Named moves come first, each a turn or a mirror and shown by rows before and after it. Which of them, in which order, take the first row of each pair that follows to the second? Write the first one first, as in the answered first pair.
move S:
[  9  -8  51   1 -48  39  25   2  12  10 -37  44 -15  26 -38  22  58 -19
  42  24]  ->  [ 10 -18  56  17 -56  26  10  -1   8  13 -54  41 -11  19 -47  19  51 -19
  25   8]
[-24 -25  -5  30 -29 -28 -24   0 -18 -14 -13  10  -8   8  -4  -9  -2  13
   6 -24]  ->  [-20  -3 -25 -14  -9  18  12   3  -5 -15  26  15  -4  26  24   6   8   8
  42  10]
[ -2   5   5  -3  36 -62 -12  24 -24 -31  -1 -30  16 -24  44  -1 -47  26
 -28 -23]  ->  [ -1  17  -5 -33  52 -30  15  30 -11 -31  24 -26  17 -11  64   4 -41  24
  -4   1]
[-44 -12   8 -13 -25  26   5 -16  11 -13  -6  40  10  13  49   0  12  20
   6  -2]  ->  [-47 -24  17  14 -36   2 -14 -19   3 -13 -25  34  12   7  33  -7  10  25
 -16 -17]
move C:
[-48  -1   5  18 -44 -35 -64 -31 -18  -5 -22   2  32  10  -7 -12 -32  45
 -28 -14]  ->  [-55  17  -6   1 -39 -21 -46 -39 -18  32 -23   1  41  12  -1  -8 -41  43
 -36  -7]
[ 29 -30  18  30 -12 -25 -17 -10 -19   0 -24 -15 -15   9  -5 -30 -28 -40
 -42 -19]  ->  [ 23  -8   7  21  -1 -11   3 -28 -18  30 -27 -19 -10   7   6 -31 -36 -47
 -55 -10]
[-11   7 -23  11  18 -20   8  11   2 -30  19 -24   1  -6  41   8 -37  17
 -19  -1]  ->  [ -3 -25  22  31 -37  -3 -21  13  -5 -15 -28  16  -9  19 -35  11   1   3
   5 -18]
move J:
[-32  -7  25 -19   0 -20   6  -4  -4   7   3  -4  -7 -11 -11   2 -27 -16
  10  13]  ->  [-32  -9  24 -21   0 -20   5  -8  -4   7   2  -6 -10 -12  -9   5 -24 -16
   8  17]
[-34  -9 -18  20 -27 -44 -14  -5 -26 -20  10  -5   8 -26  29 -24 -21  18
 -30 -15]  ->  [ -5  18 -21 -43  10  30  34   7  16  -3  38   4  -4  -3  25   4  -2  -8
  35  35]
[  2  25 -16  -7  24  18  19  -2  20  -1   4 -36   6 -18  29   0 -20  -7
   1  11]  ->  [ -9  12 -16  17   8 -10   0  -5   8  -5  -9 -39  13 -22  31  -8 -25  -3
 -24 -12]
move G:
[-20 -19 -11 -18   4  -3  13 -37  -4  56 -10  16   3 -16  13  11 -37   5
  -5   7]  ->  [ -2 -29 -21 -23  26 -17   9 -22   7  -1  27   1 -19 -18  38  13 -32   6
  22  26]
[-32  26 -18  -2  47 -10 -10  24   0 -78  41 -30  12 -14  54  -3  -2  -6
  24  20]  ->  [-71  25  -1  28 -16  -6 -20 -13 -37  23 -44  -2  53  -5  11 -18 -12  -4
 -33 -23]
[  7 -33   0  32 -24 -32 -37  12 -26 -37  -6  -1  -1  17   7   0 -16  15
   2  -2]  ->  [ 13   5  10  -2  -9  30   9  -7  -6  58 -33   5   8  26 -21  11 -22 -10
   1  20]
[ -9  13  -9 -16   0  32   3  -7  -5  30  -7  13   3   9  -5   7  10  -7
  19   6]  ->  [ -9  -4 -14  -2   0  -2 -15  11  -6 -32  17   7  -9   4  15   3  19   7
  31   2]
Now pairs of rows:
Each pair is 2 to 3 moves apart.
[-21   0 -19  11  -2 -33 -10   6 -30 -21   9   1   6 -12  35  -8  -6  19
 -21 -12]  ->  [-23  11  -6 -22 -10  33  17   7 -22  15   7  36  12  18  13   4  16   0
  23  12] : C, S
[ -6 -13   1  26 -17 -18 -17  -7 -21 -17 -14  -4   6  -7  -1  -6  -4   7
  -7 -12]  ->  [ 10 -14  14  24 -15  -9 -13  -6  -9  -4 -21  -4  -7  -7 -26  -1   1  -7
  -2 -11] : J, S
[ -5  19 -31   1  13  35  53 -17  36  55   2   6  43   5  -3  -9  31   6
  38  -1]  ->  [ 11 -11 -13  14  -6  20  27   3  32 -12  17  20  23  13 -16  -9  59  10
  76  -5] : G, C, G
[ 23 -13  14 -14  -4  30   5 -33   3  21 -14 -25  14  18 -31  18   9  -9
   9   3]  ->  [ 10 -34  -1  -1 -14  -3 -12 -25 -11 -47  19 -27  15  16  12   7  16  14
  18   2] : J, S, G
[ -5  10  -2   1   9  -1  12 -26   9  50 -27 -17  10 -13  -3  -4 -25  -5
 -41  -4]  ->  [-17 -10  -3  31  -3 -36 -15 -18  -6   5 -16 -19   9 -16  13 -11 -22  13
 -42 -19] : G, G
[ -6 -11  11  28   6 -26 -32   5   0  -8   4  -3   7   2  -1 -19   7   2
  -4 -16]  ->  [-11  -9  17  10  -7   6 -24   5   2   2   4  19  14  18  -8 -11  24  -4
  29  -3] : S, C, G
[ 29  -8   3 -27  39   0   9  10  26 -40  32 -33 -32   2 -12  15  -2  -9
  26  32]  ->  [ 10 -15  35 -10 -15  21  -7  -5   0  28 -40   7 -16  16 -71  10  12 -19
  11   6] : C, G, G
[  1 -19  12  25  -2 -31 -15   7  -7   0  -2 -10  -4 -11   1   0 -20   6
 -21  -9]  ->  [ 18 -17  26  18   2 -20 -10   9   8   7 -10 -13 -10  -5 -18   8 -10  -6
 -11  -6] : J, S
[ 32 -10  15 -32  18  56  32 -17  25  27 -24 -36 -18 -33 -59  16  -1 -75
 -41  20]  ->  [ 49 -34  22 -15  20  19   2   1  29 -31 -11 -49 -43 -44 -60  17   6 -74
 -35  11] : J, G, C
[ 34 -17  -4  -2 -11  15  27 -12  42  -9   2   3 -19  -5 -18  17  26 -42
  13   8]  ->  [ 10 -22 -14  33 -22 -33   4 -24  12 -15  -8 -15  -5 -26   5  -3  -1 -25
 -44 -23] : C, J
[ 25 -35  15  19 -20  -4 -13  20   2  -9 -19  12 -22 -12 -45   4  24   9
   6  -7]  ->  [ 15   1 -13 -28  14  31  32  15  16   5  16   6  -8  -9   2  11  14   6
  26  26] : S, C
[ 33 -11  21 -25  20  14  24  -1  18  15  -2  11 -37 -11 -46   4  -4 -13
  12  23]  ->  [ 25  -5  14 -34  20  23  32   4  19  12   9  15 -32  -9 -32   9  -3 -12
  18  30] : S, J, S
[ 38   6   4  -4  28 -10  -2   9  22 -17   8 -21 -25 -13 -15   5  -2  -6
 -11   4]  ->  [ 22  26   4 -14  21  15  15  -8  13  34  -9  -7  -4  -6 -19   7  -7 -12
 -21   8] : G, C, J
[ -7   7  18  42 -12   7  -9 -15 -16  40 -39   7  16   6 -24  -8 -20   2
 -34 -33]  ->  [ 48  -6  19  14  29  20  -5  24  27 -36  19  -5 -29   9 -25  12   6  -8
  35   4] : G, C
[  5  22 -29 -12  47 -17  25  -8  13  29  23 -41  -2 -18  37  -5 -34   1
 -38   8]  ->  [ -1   4 -15 -43  10  41  35  11  17   1  35  20  -6  20  23  11  25  -8
  51  36] : G, C, S
[  0 -15 -30  10   5 -41   8   9  -9 -47   6  -2 -12 -13  32  -3 -26  30
  -6  -5]  ->  [ 18   8 -35 -22  32   2  41  10  12 -15  19  -9 -21 -10  23  10 -26  12
  11  22] : G, G
[  7 -45  30  14 -39   1 -35  23 -13 -35 -19  34 -18  18 -28  -3  40  -9
  41 -13]  ->  [ 23 -45  30   7 -24   2 -30  29  -2 -43 -10  21 -38  16 -34   4  41 -13
  46  -2] : G, G, S
[ -7  36 -22 -22  29  14  32 -26 -12  31   9 -28  -5 -11  27   7 -26  -4
 -14  -1]  ->  [  3  -9   3  27  -3 -39 -23 -13 -36 -14 -14 -26 -19 -26  -3   0 -15   5
 -27 -39] : S, C
[-38 -21 -50  31  -3 -73  -9  -7 -16 -39  29 -29  27 -43  60 -27  -1   9
 -18  -8]  ->  [-66  13 -41  11 -22 -20  21 -27 -24  62 -14  -2  61 -29  40 -19  -2  -4
 -28  -5] : S, G
[-23 -22  13  52 -37 -40 -29  -1 -24 -27 -14  -2  -6   3   6 -23  -9   6
   0 -34]  ->  [-40   8  -4  -7 -27  31  19  -6 -16   1  13  30  14  36  36  -8   8  -3
  50   5] : S, G, J
[-15  11 -14  26  27 -26   0 -13 -18  -5  -4 -41   8 -25  51   5 -44  10
 -28 -15]  ->  [  3   4  -6 -16  32  21  16  10   0 -43  33 -10 -11   0  51  21   4   1
  54  21] : G, C, S
[-41  23  -9 -33  -9  40  32  -7  -3 -12   8  43  22  32  51  -7  15  -7
  34  23]  ->  [-52  32 -13 -30  -9  39  38 -15  -7   7   3  42  30  29  55 -11  -1  -5
  10  14] : J, S, G
